In the rows, zero is written as 128.
Turns in one plane each, and the order they were made in; the first pair answered
z150 (before => after):
[110 108 107 125 151 120 136 112 126 115 145 126 142 112 145] => [ 91 123 129 126 137 123 124  99 123 116 140 135 136 116 117]
[ 98 138 137 125 122 165  91 116 132 109 124 151 172 126 131] => [120 149 139 128  84 170 119 127 108 111 132 149 163 136 119]
[160 152 124 128 138 114 101 138 123 135 117 113 129 166 132] => [155 152 124 127 142 112  96 134 129 135 115 116 130 163 132]
[180  94 113 145 154 118  96 163 120 127 136 140 145 139 148] => [136 106 140 140 164 118  60 137 133 127 118 159 148 134 123]
z989 (before => after):
[137 111 109 117 140  98  70 135 140 147 111 157 137 153 152] => [160 126 122 119  79 148  94 138  98 139 104 159 139 138 123]
[140 144 133 146 125  86 128 143 130 151 139 107 119 173 132] => [148 148 143 149 103 105 131 146 117 146 132 110 122 169 118]
[172 108 126 140 115 153  98 126 102 134 113 135 182 169 105] => [169 103  90 115 105 147 172 137  87 133 144 117 166 133 134]
[109 142 141 115 113 104 129 133 139 136 132 130 113 133 112] => [109 143 141 114 111 108 131 134 137 135 134 128 116 132 111]
z871 (before => after):
[117 124 115 127 107 139 142 123 113 124 141 132 134 104 121] => [ 97 126 124 130 123 131 125 114 126 127 134 137 135 103 115]
[145  89 105 126 148 127 144 130  96 118 134 127 170 105 173] => [120 127 132 114  98 123 187 121  77 122 146 123 134 101 141]
[ 71 120 171 117  82 151 104 115 106 142  90 150  89 124  72] => [100  69 139 129 148 153  45 123 135 137  75 156 133 129 115]
[123 106 118 132 138 117 152 140 153 143 131 138 130 154 136] => [127 111 122 131 122 120 165 141 144 142 136 134 123 154 131]

Between the rows of a pair lie two turns.
[115 126 109 106  81 116 162 120  89 130 158 126 111 137 147] => [129 101  93 119 133  89 127 128 120 135 154 125 124 162 172]	z989 then z871
[129 110 125 119 115  94 112 135 117 130 132 151 124 185 121] => [131 106 107 106 106  95 148 140 107 128 145 143 115 168 134]	z989 then z989
[ 76 145 133 145 134 146 146 101 112 125 136 132 114  73 134] => [124 106 102 158 171 147 119 119 125 125 134 127 143  87 172]	z989 then z871
[148 112 166 151 118  85 113 130 146 161 156 118 120 182 122] => [170 116 170 153  82 117 130 137 121 156 152 115 123 173 113]	z150 then z989
[164 137 157 160 152 117  67 134 152 130 103 107 119 150 133] => [187 149 159 161 112 124  96 146 127 133 112 102 109 163 120]	z150 then z150
[ 91 123 135 127 103 129 145 117 108 119 131 143 148 137  96] => [ 77 125 132 124 114 112 150 117 119 122 136 140 139 140 101]	z150 then z871
[140 110 109 116 118 186 142 123 121 121 111 111 145  71 140] => [ 78 132 144 112 142 150 100  92 149 126 102 133 135  91 105]	z989 then z150
[166 114 102 115 155  98 179 117 124 142 198 121 101 136 151] => [128 146 163 132 161  86 100  88 149 146 164 146 102 176  95]	z871 then z989
[111 104  96 142 195  87  94 152 161 125 148 129 147 115 177] => [ 80 163 163 134  74 149 122 124  95 115 132 152 131  96  74]	z150 then z989
[106 151 130 106 163 150 118 171 153 109 121 115 108 123 134] => [ 98 162 141 102 137 153 132 165 138 109 123 119 101 122 116]	z150 then z989
[ 95 101 142 126 175  99  60 100 153 128 112 165 156 147 107] => [106 113 158 124 109 162  77  97 105 116 100 172 164 117  75]	z989 then z871
[140 115 157 130 132  71 119 120 122 150 155 153 120 150  96] => [177 100 137 135 122  88 135 140 109 150 161 144 126 149 114]	z871 then z871
[ 80  83 105 129 165 103 114 105  99 123 146 146 152 100 162] => [102  73 109 139 151 120  94 108  87 121 134 156 171 114 150]	z150 then z871
[158 134 119 163 140 123  85 145 136 142 128 130 172 139 138] => [166 133 101 156 140 123 114 155 134 141 137 115 165 121 160]	z871 then z150
[157 118 129 150 178  74 134 135 148 141 122 113 110 159 144] => [144 118 128 143 192  79 129 128 155 139 116 114 111 144 150]	z871 then z150
[102 134 145 113 106 191  79 105 108 111  89 155 134  57 119] => [ 79 135 120  89 111 167 134 107 106 115 115 146 114  35 137]	z989 then z150
[174 127 125 153 134 137 140 154 138 129 128 126 135 141 143] => [170 133 126 146 120 144 156 155 128 127 132 122 129 129 142]	z150 then z871
[101 182 196 160 139 104  77 103 178 138 114 132 119 122 103] => [218 151 141 169  83 154 153 160 122 130 136  97 130 117 145]	z871 then z871
[147 125 142 144 132 140  87 128 118 120 113 151 152 152 112] => [147 105 101 124 147 146 136 138 110 114 130 130 151 102 157]	z989 then z150
[114  79  90 110 117 124 136 115  90 124 151 174 159 126 122] => [130  82  89 113 107 123 146 123  86 127 157 169 154 134 122]	z989 then z871
